Families of rows that turns and mirrors carry onto each other, the same ones carrying the whole set onto itself: the rest of each named row's family, in list order:
4 families of 8 rows:
K762: .12; .22; -.12; -.10; -.24; .14; -.01; -.01; -.08; .02; .26; -.24; .24; .19; .00; -.31; .05; -.01; .00
K891: .00; .07; -.27; -.13; -.17; .31; .32; .25; .09; .04; .17; -.20; -.17; .03; .07; -.10; -.26; -.29; -.03
K386: .34; .22; -.24; -.25; .14; .22; -.20; -.29; .24; .26; .22; -.15; .03; .08; -.32; -.04; -.05; -.11; .06
K628: .37; .15; -.26; -.26; .14; .17; -.19; -.27; .35; .21; .28; -.12; -.02; -.09; -.30; -.01; .04; -.12; .04
K480: -.19; .26; -.06; -.02; .03; .16; .34; .13; .22; .15; .15; -.23; .12; .03; .12; -.05; .28; -.25; -.19
K271: -.14; .12; -.10; -.33; -.24; .18; .35; -.20; .14; .18; .17; .03; -.02; .15; .01; -.20; .07; -.03; .20
K738: .26; .11; -.17; -.11; .28; .18; -.01; .00; .40; .21; .27; -.17; -.12; -.30; -.17; .01; .14; -.45; -.10
K764: .22; -.08; -.19; -.16; .11; .20; -.28; .12; -.01; -.02; .40; -.09; -.31; .10; -.11; -.01; .03; -.37; -.07
K773: -.03; .01; -.23; -.38; .30; -.01; -.17; -.15; .15; .19; .26; .02; -.22; -.12; -.09; .07; .29; -.20; -.06
K917: .30; .20; -.20; -.20; .29; .25; .01; .10; .34; .18; .27; -.17; -.14; -.19; -.15; -.02; .23; -.53; -.08
K902: .04; .26; -.25; -.13; -.19; .26; .04; -.07; .06; .00; .20; -.29; .22; .29; -.09; -.09; -.07; .05; -.06
K421: .47; .11; -.12; -.14; .03; .21; -.22; -.19; .28; .21; .36; -.04; -.08; .15; -.26; -.07; .11; -.15; .06
K948: -.04; .24; -.18; -.11; -.23; .24; .08; -.02; .08; -.12; .10; -.22; .23; .23; -.08; -.20; -.01; -.01; -.10
K392: .33; .07; .00; .00; .18; .20; .00; .06; .36; .24; .34; -.08; -.18; -.07; -.11; -.05; .26; -.49; -.08
K323: .17; .18; -.10; -.06; .34; .20; .07; .03; .33; .29; .20; -.20; -.10; -.21; -.13; -.01; .14; -.52; -.12
K311: .04; .12; -.25; -.46; .30; .06; -.11; -.08; .16; .22; .25; .05; -.23; -.02; -.07; .03; .40; -.28; -.02
K276: .07; -.03; -.07; -.28; .19; .01; -.18; -.11; .12; .23; .33; .12; -.27; .12; -.04; .02; .38; -.21; -.03
K749: -.09; .07; -.18; -.38; .32; .00; -.09; -.21; .11; .33; .18; .06; -.20; .01; -.07; .04; .26; -.19; -.02
K896: .12; .05; -.14; -.11; -.25; .19; .26; .23; -.03; .09; .22; -.14; -.12; -.03; .13; -.33; -.15; -.30; .06
K11: -.09; .06; -.12; -.15; -.22; .33; .38; .14; .07; -.01; .21; -.17; -.12; .00; .03; -.20; -.14; -.37; .07
K578: .22; .07; -.38; -.37; .19; .24; -.25; .10; .00; -.04; .32; -.16; -.24; .00; -.17; .00; .00; -.37; -.05
K499: -.11; .15; -.20; -.33; -.14; .10; .33; -.14; .20; .32; .11; .07; -.08; .16; .08; -.08; .08; .05; .11
K191: -.25; .21; .03; -.08; -.07; .20; .35; .01; .16; .07; .19; -.20; .14; .04; .05; -.15; .31; -.27; -.06
K426: -.03; .07; -.20; -.13; -.23; .27; .36; .19; .15; -.01; .06; -.08; -.13; .01; .05; -.21; -.19; -.27; -.02
K727: .41; .24; -.30; -.37; .15; .22; -.18; -.21; .29; .21; .28; -.08; -.03; .05; -.28; -.04; .15; -.17; .07
K137: .12; -.04; -.35; -.29; .20; .16; -.28; .03; .03; -.05; .33; -.16; -.23; -.11; -.17; .04; -.05; -.31; -.10
K241: -.06; .22; .03; -.01; -.07; .06; .22; .15; .04; .14; .22; -.20; .16; -.02; .16; -.28; .32; -.25; -.11
K139: -.05; .21; -.13; -.14; -.25; .32; .11; -.09; .01; -.10; .24; -.28; .22; .22; -.11; -.19; -.03; -.08; .03
K909: -.10; .12; -.16; -.30; -.23; .12; .35; -.11; .22; .18; .01; .10; -.05; .13; .05; -.21; .02; .00; .09
K563: .04; .11; -.08; -.28; -.23; .03; .27; -.08; .06; .31; .17; .08; -.04; .07; .14; -.31; .12; -.03; .17
K716: -.21; .24; -.04; -.04; -.06; .15; .30; .09; .20; .02; .06; -.15; .17; .06; .07; -.16; .26; -.20; -.19
K373: .10; .01; -.31; -.24; .21; .23; -.22; .08; -.06; .01; .26; -.21; -.25; -.01; -.15; .01; -.18; -.39; -.09

Same family as K749: K891, K386, K480, K902, K323, K499, K373
Same family as K426: K628, K738, K773, K948, K137, K909, K716

